Read these off the array that follows.
1) Find the bottom-right entry.
2) Find the third entry on the diagonal from the top-right corner.
3) Find the entry directly above the largest entry.
4) Find the fifth entry from the end, reading row by row.
5) Find the second entry on the diagonal from the top-right corner.
6) Find the largest entry in the last row.
7) Find the smallest entry in the first row.
8) Find the top-right entry.
[[5 5 5 6 6 5 2 6]
 [4 3 3 4 4 6 7 4]
 [4 3 3 4 5 7 6 5]
 [5 3 4 5 3 5 8 4]
 [5 5 5 6 5 4 2 6]
 [4 4 3 5 6 7 5 5]
 [6 5 5 6 3 2 4 5]
 [6 5 5 6 4 2 3 6]
 [4 4 4 5 7 6 3 6]]
1) 6
2) 7
3) 6
4) 5
5) 7
6) 7
7) 2
8) 6
